Named turns come first, each shown by rows before and after it. Which turns, in which order, take the first row of each pair that follows to the second? Write the first one first, as in the answered first pair.
q477 (before -> after):
19	-27	2	0	-3	7	5	16	45	38	-26	20	-16 -> 20	-38	3	-45	-36	-2	-17	20	-1	0	-4	4	20
-10	-14	-4	-10	-6	-20	-9	25	-10	-18	2	-5	-6 -> -4	-3	-1	9	14	-12	5	25	16	8	-12	7	-20
3	-6	-11	-22	4	-6	-24	15	-20	-24	1	16	1 -> -5	-5	-15	13	20	-2	-17	10	6	-10	-10	20	-30
-3	23	4	12	28	20	21	-21	10	18	0	-7	-6 -> 0	16	4	-26	4	14	6	-17	-26	-9	17	-16	23
q215 (before -> after):
18	23	-3	-11	-10	30	31	-3	-24	31	27	-33	31 -> 26	23	-5	-26	-7	33	20	2	-31	28	23	-18	32
44	11	-11	-3	-22	-36	-13	16	9	24	-8	31	0 -> 39	12	1	0	-17	-37	-19	11	13	26	-16	35	-1
-21	3	28	-7	9	2	-11	-13	-4	-15	2	-8	0 -> -24	4	25	-1	5	0	-1	-14	-3	-15	6	-18	-2
q836 (before -> after):
-1	5	27	18	-10	-27	-13	11	31	21	-30	25	-5 -> 2	3	6	29	9	-11	-11	6	34	22	-26	24	-31
-6	-10	11	8	39	42	3	-30	-14	-4	8	-28	-14 -> -1	-10	10	-2	28	40	9	-29	-25	-8	17	-38	0
-10	0	25	6	15	11	0	-19	-25	13	14	-28	11 -> -11	0	29	6	12	8	-3	-18	-23	13	9	-24	13
q522 (before -> after):
9	-5	-37	23	-53	-37	-1	15	-7	-32	17	-25	-1 -> 31	-4	-48	-15	-41	-20	-20	27	-24	-33	17	5	3
18	4	14	-23	-6	-10	-18	24	-9	-12	2	24	3 -> 6	3	30	-7	1	-14	-23	17	6	-8	-12	24	-1
-9	3	21	-26	24	34	1	-30	-27	-11	15	-29	17 -> -13	3	27	-25	30	37	-5	-32	-24	-9	9	-23	16
Pairs:
Each pair is two turns apart.
8	13	-11	35	25	35	20	-41	-19	-5	14	-11	-19 -> 25	24	9	-1	30	43	9	-34	-29	2	4	11	9
q477 then q522
-5	-14	28	-16	-2	-15	-23	19	-7	-17	-1	0	46 -> -26	-24	6	42	5	-21	-5	6	25	-13	3	-22	0
q477 then q215
13	-4	-33	-4	20	21	-3	19	14	13	5	34	-21 -> 11	-11	-23	-35	-9	8	-19	23	-15	-12	19	22	11
q477 then q836
1	-3	3	-17	-26	-20	15	6	-17	-22	15	-26	36 -> 0	-3	25	-22	-23	-27	-8	10	-6	-18	-7	2	41
q215 then q836
-20	1	38	9	-7	-18	-28	1	25	1	-29	7	9 -> -14	4	30	10	12	-3	-32	-1	30	7	-33	19	-6
q477 then q836
5	-12	-52	2	19	38	-15	-5	-16	-5	15	4	-54 -> 38	8	-40	-41	9	41	8	10	-34	13	21	7	-2
q477 then q836
-4	13	36	-11	12	5	-15	17	25	15	-36	44	14 -> -30	-14	25	-11	-4	-4	-50	7	4	-31	-21	29	-3
q477 then q836
4	9	-11	23	5	-12	3	15	-12	3	25	-26	4 -> 1	9	8	19	-4	-23	-4	17	-7	5	15	-19	20
q836 then q836
12	19	33	3	10	-2	1	15	25	33	-37	26	13 -> -12	-10	29	-22	-28	-20	-37	9	-16	-28	-12	-1	24
q477 then q522
-9	10	13	8	29	9	-10	-20	6	15	-11	-8	-11 -> -11	8	2	15	15	2	10	-21	2	10	5	-33	-10
q522 then q836
24	6	-8	1	5	-8	45	-14	-5	35	18	-23	-13 -> 9	-7	-15	14	0	-14	34	-21	-6	18	20	-33	-27
q477 then q477
-21	16	39	15	51	39	7	-39	10	22	-30	-11	-5 -> -4	17	34	-31	15	33	21	-28	-35	5	1	-36	45
q215 then q477
-5	-3	1	4	29	31	5	-20	5	18	-9	17	-7 -> -14	-5	-7	24	10	18	29	-23	7	13	5	-14	-2
q522 then q522
21	17	-18	16	-16	-15	54	21	17	34	16	-15	15 -> 32	3	-30	-43	-23	-6	7	30	-27	-3	28	7	25
q477 then q522
-9	11	-23	12	38	28	20	-2	4	-4	3	-2	-25 -> -19	-3	-26	3	19	20	5	-6	-14	-33	18	-16	-20
q477 then q477
5	18	8	-4	26	29	24	-16	-7	18	5	-19	12 -> -4	0	-2	-16	6	20	2	-19	-31	-14	21	-32	13
q477 then q215
38	23	8	-12	-21	-20	31	24	-22	29	30	-16	35 -> 42	23	26	-31	-6	-14	4	27	-24	29	13	16	39
q215 then q215
-12	-4	22	0	-14	4	12	-12	-10	-5	-19	-18	6 -> -5	-1	26	-5	-11	6	18	-8	-10	1	-23	-14	10
q477 then q477
33	12	14	17	-15	-27	4	-8	-16	-10	4	-17	27 -> 21	9	22	36	-12	-33	-7	-12	0	-11	-10	-9	13
q836 then q477
-2	-15	-3	-12	-43	-51	-12	28	-8	-36	0	3	21 -> -14	-17	4	13	-18	-48	-31	24	20	-26	-26	29	-11
q836 then q836
-31	-21	-24	-9	-25	-31	-48	14	-1	-41	-1	4	-14 -> -11	14	-13	28	17	-13	0	17	51	31	-31	27	-25
q477 then q215
4	-7	-2	15	-11	-22	0	17	7	13	-3	9	-27 -> 19	1	-2	-7	-16	-18	8	24	-3	18	4	12	-8
q522 then q477
4	-1	-18	-31	17	42	-12	-1	-19	4	20	6	-29 -> -13	-4	-4	-9	26	40	-20	-11	-1	7	6	7	-45
q477 then q522
-10	-25	31	-38	-25	-3	-76	1	-24	-20	-40	35	6 -> -49	-22	59	24	-25	-15	-48	-26	7	-9	-47	-9	-3
q215 then q215
-17	-2	9	38	-37	-19	37	-9	2	4	14	-25	26 -> 17	8	-8	3	-30	-4	50	5	-16	18	23	-5	41
q477 then q522
23	0	-55	-29	-15	1	9	19	-19	-25	35	-17	6 -> 21	-1	-68	4	10	8	10	18	13	-8	17	2	-35
q477 then q215
-4	2	16	20	34	20	-15	-30	23	19	-36	18	-19 -> 8	1	29	-36	12	17	-34	-20	-16	-1	-28	23	23
q477 then q836
-22	-6	28	-15	27	28	-21	-20	6	-30	10	-1	-13 -> -20	5	34	0	38	31	2	-22	23	-8	3	-5	-11
q477 then q215
23	13	-30	-1	9	-19	15	26	29	28	-3	36	-15 -> -5	-10	-42	23	-6	-29	-4	13	28	-3	6	15	-40
q477 then q477
-9	25	16	-7	32	25	-21	-9	16	17	-23	38	-7 -> -19	9	13	-31	8	16	-48	-9	-17	-22	-5	25	5
q477 then q836
24	-4	-9	-15	-27	-34	20	1	-21	6	8	9	25 -> 13	-20	-36	8	-23	-34	13	-3	-16	-9	15	6	-11
q477 then q522
24	7	-20	13	-5	-4	46	-5	-1	0	36	-4	2 -> 7	0	-13	26	-22	-19	37	-8	3	-14	34	-15	1
q836 then q477
6	3	-20	10	-36	-34	25	15	10	-13	-3	-6	-6 -> 12	0	-34	10	-25	-23	19	18	14	-11	-4	10	-25
q522 then q477
27	-4	-17	-7	-10	5	-24	47	20	-1	-34	41	4 -> 15	-8	3	-17	-27	-7	-35	42	4	-19	-33	27	26
q522 then q477
-19	9	35	35	11	-7	4	-22	35	32	-15	-9	7 -> -10	3	-7	40	-1	-1	33	-20	20	24	19	-39	-2
q836 then q522
27	0	-50	-4	25	19	16	10	-1	6	17	20	-25 -> 34	2	-36	-34	19	16	4	16	-18	1	14	31	0
q836 then q215
5	-11	-43	-9	-31	-38	-16	1	5	-21	48	5	-17 -> 34	9	-31	-40	-21	-27	-2	13	-2	4	42	25	13
q477 then q477
-23	-22	-42	47	-23	-37	20	7	29	-20	25	-20	-39 -> 33	22	-19	8	2	-14	65	29	34	45	9	14	10
q836 then q477
-31	-1	32	-11	25	16	8	-27	-24	-13	-6	-41	28 -> -32	-1	31	0	20	9	18	-27	-18	-11	-4	-49	28
q836 then q215
-13	-33	6	30	-27	5	14	-8	-19	6	-8	-36	24 -> -5	-20	20	34	-11	7	22	-2	-1	33	-28	-15	27
q836 then q477
13	16	-10	-26	70	64	3	-23	-28	13	0	0	-20 -> -1	9	15	-50	43	49	-20	-28	-55	-15	3	-15	15
q522 then q477
5	-9	0	24	0	12	5	3	-16	-23	-2	11	-11 -> 15	1	2	21	7	18	18	6	-12	-9	-4	16	-7
q836 then q477
31	3	6	-15	2	10	10	0	-14	20	17	-15	20 -> 15	-18	-14	-6	-3	6	-12	-5	-21	-10	27	-24	-7
q477 then q522
-25	-4	-14	37	17	-1	21	5	10	12	-2	-23	-22 -> 5	-5	-43	-7	13	12	20	21	-20	2	19	-11	-12
q522 then q522
-12	-7	6	19	-1	-19	13	4	-2	-1	2	-33	5 -> -14	-8	14	24	2	-21	8	4	6	1	-8	-27	4
q836 then q836
-15	-23	28	-18	-26	15	-10	-17	-17	-33	14	-77	19 -> -3	-20	45	-44	-27	11	-33	-6	-20	-32	-3	-45	35
q522 then q836
2	-27	-29	5	26	16	-17	-6	17	-5	19	19	-47 -> 36	-7	-16	-42	20	22	0	7	-5	14	24	29	4
q477 then q836
36	-9	-40	-19	-44	-32	28	46	2	20	15	34	13 -> 23	-6	1	-20	-14	-25	-12	37	20	29	-27	75	5
q215 then q522
-9	9	39	0	8	-2	-14	-17	12	16	-16	16	21 -> -8	1	29	-25	2	4	-26	-16	-13	-5	-2	11	26
q836 then q477
23	11	-2	-23	1	-4	18	10	-33	0	0	-12	42 -> -22	-18	-12	29	2	-17	-12	-10	-14	-32	-4	-28	-14
q215 then q477
31	13	-23	0	22	27	30	8	-3	30	8	-1	-6 -> 24	16	-7	-1	33	30	16	3	4	35	-7	14	-10
q522 then q215
2	17	25	-40	41	18	-41	8	-33	-6	0	30	-4 -> -33	21	57	10	44	7	-26	-16	-3	2	-15	-1	-11
q215 then q215
3	-3	-38	22	22	25	15	-20	14	-7	30	-13	-40 -> 31	21	-2	-24	41	40	7	-8	6	20	5	26	1
q477 then q522
5	12	-16	40	0	-17	4	-9	40	27	-20	16	-21 -> 18	11	-49	31	-3	-7	22	-6	22	20	7	-1	-25
q836 then q522
-8	0	-4	19	41	35	-22	-17	24	23	-31	40	-28 -> -19	-3	-30	50	25	32	19	-27	20	15	1	-15	-34
q522 then q836
-13	28	20	4	40	41	3	-39	-11	6	-11	-35	6 -> -8	30	21	-6	30	38	9	-36	-19	3	-4	-44	20
q836 then q836
16	-5	16	-38	-34	-20	7	35	-10	5	5	2	12 -> 11	-3	30	-30	-10	-13	-18	33	6	13	-21	31	-5
q522 then q836
-8	2	-2	-8	15	9	-24	6	-10	3	-14	20	10 -> -28	-7	0	14	7	-2	-23	-2	-3	-6	-12	2	-2
q477 then q522
-1	4	30	-7	-29	-6	-1	15	-8	-7	0	-4	30 -> -10	3	32	15	-4	-1	-18	10	17	1	-23	19	-2
q836 then q836
-20	4	12	-6	10	8	-35	-10	1	-7	-6	15	-4 -> -23	10	18	9	15	8	-23	-15	13	5	-10	9	-6
q477 then q215
-19	28	33	29	54	17	5	-18	31	2	-34	-8	-14 -> -2	24	-18	21	10	3	54	-6	-2	-14	23	-61	5
q522 then q522
-5	19	12	-7	76	65	-9	-30	-8	18	-5	2	-24 -> -7	8	24	-54	34	48	-30	-26	-53	-20	17	-15	19
q477 then q836
9	6	-25	19	-16	-37	35	21	16	53	-5	-16	21 -> 11	-7	-32	-23	-37	-40	3	30	-21	19	9	-14	40
q477 then q215
-12	5	-38	2	8	19	-44	17	-8	-17	-8	10	-15 -> -17	19	-16	25	21	19	-28	11	19	12	-26	15	-14
q477 then q522
-9	-3	4	12	-4	8	9	-6	-1	-10	-6	-14	-1 -> -3	-3	1	2	-12	3	11	0	-8	-14	-1	-14	10
q522 then q836
33	16	-24	-13	28	9	-2	10	7	18	10	29	-14 -> 39	18	-22	-28	11	2	6	15	-8	10	21	16	8
q836 then q836
-8	-36	24	-14	-13	19	-33	-31	0	-27	-13	8	-18 -> -4	-17	34	15	8	25	1	-31	32	13	-28	7	-25
q477 then q215
-21	-26	18	-13	-16	9	27	-3	-17	-37	8	-44	12 -> -6	-12	-2	18	8	20	62	2	18	2	1	-35	-16
q477 then q215
5	8	15	12	1	-2	5	7	7	34	-15	25	-8 -> 2	7	8	23	-5	-5	20	4	10	35	-6	7	-9
q215 then q215
5	-24	-25	46	7	20	-3	6	-6	-4	27	-18	-25 -> 26	-20	-31	7	4	27	-9	15	-29	-8	36	-6	-6
q836 then q522
45	-13	-18	-36	-21	-3	-30	33	7	16	8	13	28 -> 37	-12	-4	-21	-11	-5	-43	32	26	21	-11	29	15
q836 then q836
3	1	-48	19	2	9	16	0	20	7	23	-16	-8 -> 24	4	-47	-21	1	15	4	12	-1	4	24	2	12
q836 then q522
1	14	-29	1	33	19	-5	7	8	13	-9	11	-44 -> -13	10	-26	26	22	7	11	2	17	12	-5	-13	-45
q522 then q522
-28	10	38	13	-1	-2	4	-21	1	1	-15	-32	7 -> -28	8	25	23	12	10	4	-24	7	4	-15	-28	-14
q836 then q836
10	2	-14	25	7	3	30	3	12	7	13	-34	2 -> 6	-5	-17	18	-3	0	19	3	-1	-9	21	-43	6
q477 then q477
-5	-6	32	3	-7	-32	-48	12	21	-1	-39	49	0 -> -25	-11	7	57	-3	-31	-18	-3	41	0	-26	11	-37
q836 then q522
32	7	-12	-25	12	22	-7	22	-13	2	-8	31	-8 -> 16	8	-4	0	31	29	-10	8	3	8	-19	29	-29
q522 then q836
12	25	-10	-14	52	48	34	-18	-9	20	20	-11	-6 -> -6	6	6	-40	0	14	7	-18	-46	-27	37	-37	32
q477 then q836
-4	-6	-28	31	-9	8	41	-9	11	-9	9	-33	-22 -> 25	-6	-40	-19	-17	16	32	7	-20	-15	23	-16	1
q836 then q522
9	-13	-7	25	-18	-16	-10	-15	-1	-8	12	-5	3 -> 23	-12	-15	2	-9	-6	-20	-8	-11	-9	13	12	5
q522 then q522
-7	-11	-1	24	-34	-15	-10	10	11	-4	-3	0	-8 -> 8	-10	-18	-1	-32	-7	-11	20	-5	-6	7	10	-3
q522 then q522
-45	4	9	-5	-36	2	-13	-22	-12	-32	26	-18	16 -> -40	4	9	-12	-41	-2	-17	-17	-13	-31	25	-11	20
q836 then q522
-36	-22	11	21	-20	-28	-17	-20	6	-27	1	-31	5 -> -25	-22	6	3	-36	-34	-16	-7	-7	-31	9	-27	21
q522 then q836
-33	4	20	31	-20	-22	-13	-15	18	18	1	-20	-17 -> 2	23	3	15	-14	-11	27	3	18	49	11	-15	0
q522 then q477
20	14	2	3	28	12	-18	11	23	33	-21	48	-27 -> 35	14	-38	-10	29	32	9	10	-6	21	16	20	-30
q836 then q836
6	-7	-17	11	-1	-6	-30	11	13	-6	-9	30	-28 -> 26	12	1	-15	-4	-3	-9	19	6	14	-12	38	12
q522 then q477
11	-1	-18	-39	22	9	-21	-11	-37	-20	21	2	-9 -> 0	5	17	-35	28	4	-40	-16	-23	-15	-5	18	-2
q836 then q522
-5	4	26	-2	10	-27	-51	-16	19	2	-9	39	-4 -> -20	2	36	19	-6	-41	-36	-24	25	2	-7	14	3
q477 then q522
18	-8	-34	-27	15	19	-25	17	-13	1	-1	38	-22 -> 22	-7	-32	-43	-1	12	-15	22	-28	-5	13	24	1
q836 then q836
2	5	-9	-23	11	37	9	7	-12	-6	6	-10	-1 -> -10	-4	-12	-14	-4	27	8	4	-13	-17	12	-25	-4
q477 then q836
-8	-2	-3	0	-10	-1	6	-4	-28	-35	30	-26	6 -> 4	-1	-1	-22	-4	5	-14	2	-34	-39	23	0	10
q215 then q215
-8	7	36	19	29	26	21	-16	24	22	-14	-4	16 -> -3	7	13	18	36	41	33	-17	15	18	1	-15	4
q836 then q836
-2	-11	36	25	-18	-13	-13	3	27	4	-35	36	0 -> -11	-16	3	54	-17	-8	16	-5	31	2	-13	5	-26
q836 then q522
-7	-23	-29	-19	-1	6	-11	7	-11	-15	13	6	-17 -> -3	-14	-17	-9	21	12	-11	7	10	8	-8	24	-27
q215 then q477
1	7	-23	0	4	28	-9	-15	-17	-9	24	16	-21 -> 4	12	-14	-2	12	32	-11	-13	-12	-1	16	29	-19
q215 then q477
11	36	28	-3	1	-15	35	-1	-4	17	5	-10	27 -> 4	34	37	14	13	-14	21	-4	15	24	-15	8	7
q836 then q836
